Each named turn below is shown by a few rows before and after it. Which turns, in which order, take the first row of each later pair to the second? The first pair is answered.
q142:
[ 16 -17   6  17  31   4  -7  18  -3  -5 -18  16  -1  -6 -25   7 -18   5
  19] -> [ 20  -9  15  10  23  16  -3  18  -4  -8 -25  16  -6   1 -22  -1 -16  12
  10]
[ 10 -14   2   5   0 -30   4 -11   7   7   6   4  -8  -3   0  -2  -2   7
   9] -> [ 17 -11   2   9  -2 -21 -11 -11   0   5   7   3   3   7 -14  -4   7  -1
   4]
[ 16 -14   3   2   6  -5 -15  17  -2   9 -11  -6  -5  -9  -1 -19   5  -8
  -1] -> [ 16 -12   8  -1   4  -2  -8  17   0   7 -13  -4 -11  -7   5 -22   3  -1
  -4]
q44:
[ -4   7 -13  -3  -7   3  -5  -1  12   7  19   5   5  -7  -1 -16   4  -2
   2] -> [ -6   3 -10  -4  -4  -3  -2  -3  15   5  19   8   1  -9   3 -16   2   2
   8]
[ 14 -13  22  -4   7  11 -23 -25 -20 -13   1   8  13  14 -26 -15  36  10
   0] -> [-13  33   3  -3 -21  30  13   3   4  10  -4 -12 -10  19  31  -5 -14   9
 -30]
[ 25  -2   7  15 -21  16 -11  -6   1   2  -7  -3  14  30  -9 -13  20  -8
  -7] -> [  3   0  14   1 -21  -2  28   0  21   9  -9  -3 -14  13  31  -9  -7  13
  -4]
[  0  -1  -8   3   6  -6  10  10   8   6  -7  -2 -22  -6  11  17 -12  -3
  10] -> [ 14 -13  -6   9  13  -3 -10   1  -6  -1  -3   3  -5   2 -17  12   9 -11
  14]
q704:
[ 11 -20  26 -13  21   8   8  10   9  -3   0  -5  12   9 -17   2   8   0
  10] -> [  5 -15   7  -2  23   8   5  18  14   7  -2 -14  13   6 -14  12  -8 -15
   8]
[ 19   6   1  13 -28   8 -16  -4  -3   0  -6  11   0  24 -18  -3  10   7
   0] -> [  6  13 -19  22 -26   2  -9  10   9  15  -6   0  -8  13  -2  13 -17  -5
   1]
[  4  -8  12  -7  13  10  -9  -5  -8  -5 -11   1   2  -7 -16   1   7   7
  -2] -> [ -5  -4  -5   4  17   9 -10   4  -1   3 -13  -6   0 -12 -11  15 -12  -6
  -3]
[ 26   8  -1   8 -18  15 -41   0 -13  11  17 -11  33  34 -42   2  19 -14
 -13] -> [-15  23 -27  10 -16  -5   4  22  20  36  17 -25  -3   6  20  26 -43 -15
 -13]

Between the rows of a pair lie two turns.
[  8 -11   3   3  -5   4 -16 -19 -21 -10   0   6  10  14 -16 -11  29   0
  -1] -> [-21  -3  -1  -7  -9 -12  25 -12   4   3   1   2 -18  -4  31  -2  -4  15
   1] : q704, q704
[ 14 -26 -11  14  27  -8 -25   0  -9  -6  -3  -8  23  -7 -35  17   3 -19
  18] -> [  4 -30  28 -20  14 -22  16 -16  -1 -22   0  10  -5 -14  -1  -6  12  29
  21] : q704, q704
[ 14  12  -9   7 -19  24 -31 -21   1  12  14  -8  24  18   1  -8  30   1
 -11] -> [ -3 -26  -1  -2  13 -27  -2 -26  20   8  13   5   1 -26  21   5  14  17
  26] : q704, q44
[  1  -3   8  17 -16   7 -16 -14  -7  -4  25  18  13   6  -5  -9  29  13
   9] -> [-18  -8  -8  22  -1 -14   5   1  11  10  22  10  -3 -18  19  13  -7   4
  21] : q704, q44
[  3   8   8  13 -13   9   4   0  -6  -9   8   8  -4   2  -1   5 -12   5
   4] -> [ 7  2  7 17 -6  7 -2 -2 -7 -8  9  8  1 -1 -7  7 -8  0  9] : q44, q704
[  9  -8  -3  11   6   0 -31 -27  -3 -16   6  20  25  11 -26  -4  25 -11
   7] -> [-15 -14 -27  16  22 -24 -10 -14  18  -3   6  12   9 -17   1  19 -14 -21
  21] : q704, q44
[ -2  19 -13  19  -6  -6  -5  -8 -27  -8   8  -1  10  -9  -6  -6  28 -25
  -3] -> [-13  18 -22  23  -3 -14   1  -4 -20  -5  10  -3   6 -18   3   2  18 -27
   0] : q44, q142
[  8 -10  -9   0   3  -8 -15  -9  -7  -2  11   5   6  -4 -24  -4  14 -27
   5] -> [ -1 -11 -19   3   5 -16  -9  -7   0   4  13   3   2 -12 -15   5   0 -30
   8] : q704, q44
[-34 -12  -5  -7  -5 -27  41  -4  17   6   0  -1  -8 -20  19   7 -20  10
  18] -> [-33  18 -23   5 -25   1  30  10  13  19  -1 -14   2  -1  19  10 -27  -6
  -5] : q44, q44
[  1  16 -13   0 -26  15   2  25   8  -2  -4 -11   3   2  12   8 -21 -15
 -11] -> [  4 -29   7  -8   4 -21   2   3   6 -20   1   9   4 -25  -4   5   0   0
  23] : q142, q44
[-32  23 -39  16 -16   2 -14  -2  -5  13  14  -7   8  12   5   6   0   5
 -16] -> [-16 -20 -12   6  11 -23 -20 -22 -12  -9  16  12  11  -4 -17  -4  30  19
  12] : q44, q704
[  9   7   7  -8   1 -13  -7 -17 -13 -12   7   0  16  11  -5 -13   7  11
  -5] -> [ -8  17  -5  -8   0 -22  12  -7   1   0   6  -8   4  -2  19  -2 -21   7
  -4] : q704, q704
[-19  -6  -6  12 -12 -10   1  -9  10  -4   1  -1  -6   1  24  -4  -5  23
 -14] -> [-17   4 -12  17 -17   1  -7  -4   7   1   0  -4   2  11  18  -3  -4  14
 -23] : q44, q44
[  7  -6   7  26   5   2  -9 -16  -9   0  12   4  15  -2 -23 -10  24 -13
  14] -> [-14  -2  17  10  -2 -14  28 -17   7   0  14  10 -10 -15  16 -14   7  13
  14] : q704, q704
[ 20  29  24 -22 -29  32   7  10  -3  -8 -18  -2 -17  31   9 -23   7  23
 -22] -> [  6  -8  29 -27   9 -15  33   9  17  -8 -21   7 -40 -10  24  -7 -15  32
  12] : q704, q44
[ -9   1  32 -29 -16   2  34  -6  -7  -5   2  32 -15  -7  30 -30  -1   9
 -16] -> [-14  16  14 -18 -16  13  36  13   1   8  -5  17 -18  -8  39 -17 -29 -11
 -26] : q704, q44
[-24   4  20 -32 -16  21 -15 -20 -28 -18  25   1  10   8   8 -39  25  21
 -28] -> [-20  11 -10  -8 -10  34 -43  -5 -33  -4  23 -14  26  13 -14 -20  13 -17
 -33] : q44, q704
[-16   2  12 -11 -15  -6  15 -27  -1 -17 -30   5  10   5  16 -21   7 -11
  -5] -> [-17   8   8 -11 -18   0  14 -24  -1 -14 -30   3  10   9  19 -20   4 -14
  -8] : q44, q44
[ -2  -3  12 -10  13  28  -5   8 -14   5  -5  -2  10   2 -11  -3 -13   0
 -10] -> [-15  -5   1  -7  17  13   6  12  -4  12  -1  -5   6 -11   2   6 -28  -1
  -4] : q704, q142
[-31  15 -15   2  -5  -4  16 -15   1   0  -4  -2  -2   6  23  11  -5  -8
  -3] -> [ -9  -2   6  -5   6   1  -4 -28 -15 -18  -9   8  12  16  -9  -3  26  -1
   3] : q44, q142
[  5   2  17 -16  18  20  14  28  -1 -15 -25  -6 -17 -12   8   7 -28   6
 -11] -> [ 12 -14  27 -20  27   9  10  18  -3 -23 -23   1 -14 -16  -2   1 -15  10
   1] : q44, q142
[ 14  -1  17   0  18  -3  -6  -6  11 -14 -14   1  -7   2   0   6  -6  19
   4] -> [  8   7  14   0  13  -1   1  -2  15 -10 -14  -2 -11   2  11   8 -16  17
  -2] : q44, q44
[ 15 -25 -26  10  41 -27  -2  10  -2   2 -13 -14   5 -17 -17  36   2 -21
   2] -> [ 28  -3 -26  14  14   2 -22   6 -18   2 -10 -17  22  13 -35  22  24 -24
 -18] : q704, q44
[-11  -1  -7  -5  -7  -5  21 -10   9  11  10   0 -11  -7  18   6  -6  12
   8] -> [ -7  -4 -23  11   2  -5   2  -6   4  15  12  -7   4  -9  -1  14  -5 -10
  12] : q44, q704
[-12  -3 -15  18 -14   2  -8  -1   6   7  -5   0  -4   4  11  -3   1 -18
 -11] -> [ -8 -12 -13  18  -9   1 -16  -6   0   2  -5   2   1   4  -1  -9  11 -18
  -7] : q44, q44
[ 14 -20 -21  11   4 -31 -25   1 -10  -7  17  14  17  -6 -24   3  26 -16
  22] -> [  2  -7 -41  20  -1 -30 -22  13  -4   5  19   3  16  -9 -11  15   5 -28
  17] : q704, q44
[-28  28 -24  -7  -2   2   0   1 -12 -13   6 -21  11   2  21  -2 -13   4
  14] -> [-20  28 -26  -1  -3   7 -14  -1 -18 -15   6 -21  21   9   4  -1  -2  -1
  13] : q44, q44
[  9   9  -8   9  -7   5 -22 -17 -15  -5  12   4  26  16 -17  -2  21  -8
  -1] -> [  7 -12   7   0   6 -16 -11 -24  -9 -14  14  14  16   2 -13  -3  26   7
  15] : q44, q44
[  7  17  15   0 -21  25  -6  -9 -13  19   7  -1   2   2  -6  -4   7 -26
   1] -> [  0  16  24 -10 -26  18  12 -13  -8  17   9   3 -11  -1  11  -8   1 -11
   1] : q704, q704
[  3   4  -8   0   0  12 -10  11   4  -9  -2  -4   2   3   1  -3  -4  -9
 -12] -> [  0 -12  -7  -1  13  -6  -7   5   6 -12   1   2   2 -10  -2   2  -2  -7
   5] : q44, q142
[  0   6 -16  14   1  10 -10  14   5   7   8  -9   7   4 -25   3 -13 -12
 -14] -> [  4  -2  16  -9  -7   9   3  -4   0 -10   8   8  -1   8 -20 -18  11  21
 -12] : q704, q704
[-10  10 -11 -30 -18   9  30  22  -1   3 -10  -6 -15   3  11  -2   5 -22
 -32] -> [  1  -9  10 -41 -13   1  30   7  -8 -15 -10   7 -15   2  -2 -15  28  -5
 -21] : q704, q44
[  7 -22  11  -2  20 -14  -1  -5   1  -7  -6  -1  -2 -13 -14  -7   3  -1
  20] -> [  1   7 -16  12   6   5 -10  12   3  11  -6 -18   2  -3  -8   6 -17 -23
  -2] : q704, q44
[ 16   6 -16  11  17   1   0  20  -8   5 -12 -12  -1 -11   8  11 -27 -28
  -3] -> [ 21   2 -16  14  20   0  -9  18 -13   3 -12  -8   5  -8  -3   8 -18 -32
  -2] : q44, q44
